One turn moves each row of this set onto another row. After a few examples, where does it send each row asked below?
B: [23,-27,31,-21,-36,21,-25,-13,-2,13,10,-16,50,0,-10,44,9,-2,-30,-10]
S: [-33,39,-25,-5,24,-26,11,28,-4,9,-30,46,24,9,-16,30,14,47,44,2]
A: [-10,22,8,-19,8,-22,48,4,-5,-28,19,71,50,-5,17,33,24,30,18,2]
Y: [-17,20,-25,-6,45,-19,25,30,2,-3,-19,55,28,-7,4,40,5,47,38,-5]
L: [44,-17,37,0,-19,-10,-19,36,-40,-36,-11,-4,-5,-25,-45,-29,39,21,-27,-7]
H: [-24,39,2,13,-2,-65,17,39,-41,-12,25,56,23,1,-5,11,29,31,21,-8]
N: [-13,25,-2,9,24,-55,30,41,-44,0,13,65,28,-23,3,12,30,44,13,-5]
D: [17,-10,54,-28,-30,21,-8,-11,-11,21,-4,-9,44,18,6,57,14,15,-13,-23]
U: [-8,-28,-24,-11,-3,-1,3,44,28,26,19,-3,-43,-2,-26,10,28,25,-38,38]
G: [0,-22,-32,-14,5,3,5,42,31,22,-6,-28,-29,-12,-40,9,7,10,-37,8]
T: [-20,41,14,-15,-11,-26,25,5,16,-34,8,67,39,8,6,43,27,28,24,10]
Z: [28,-16,40,-29,-30,27,-9,-11,-24,11,7,-6,36,24,17,59,13,19,-20,-23]
E: [25,1,39,5,-7,-14,-1,19,-49,-46,-11,1,-15,-31,-42,-26,29,60,-37,-8]
W: [-32,-30,-33,-5,21,2,8,51,17,24,8,-15,-31,9,-31,21,10,14,-29,20]
J: [36,-14,38,-3,-19,-2,-12,6,-33,-47,-9,2,-10,-24,-47,-33,24,58,-6,3]
P: [33,-16,34,-15,-37,11,-29,-4,-13,35,18,-16,25,12,12,53,0,21,-4,-22]
F: [21,-3,53,13,-6,-20,-5,26,-36,-55,-5,4,-13,-32,-45,-27,32,46,-26,-7]
V: [-24,-30,-37,-5,21,10,-1,41,17,17,4,-11,-36,1,-23,31,12,29,-42,28]

A goes to Y
J goes to P
Now find these:
L goes to B
H goes to T
F goes to D
E goes to Z

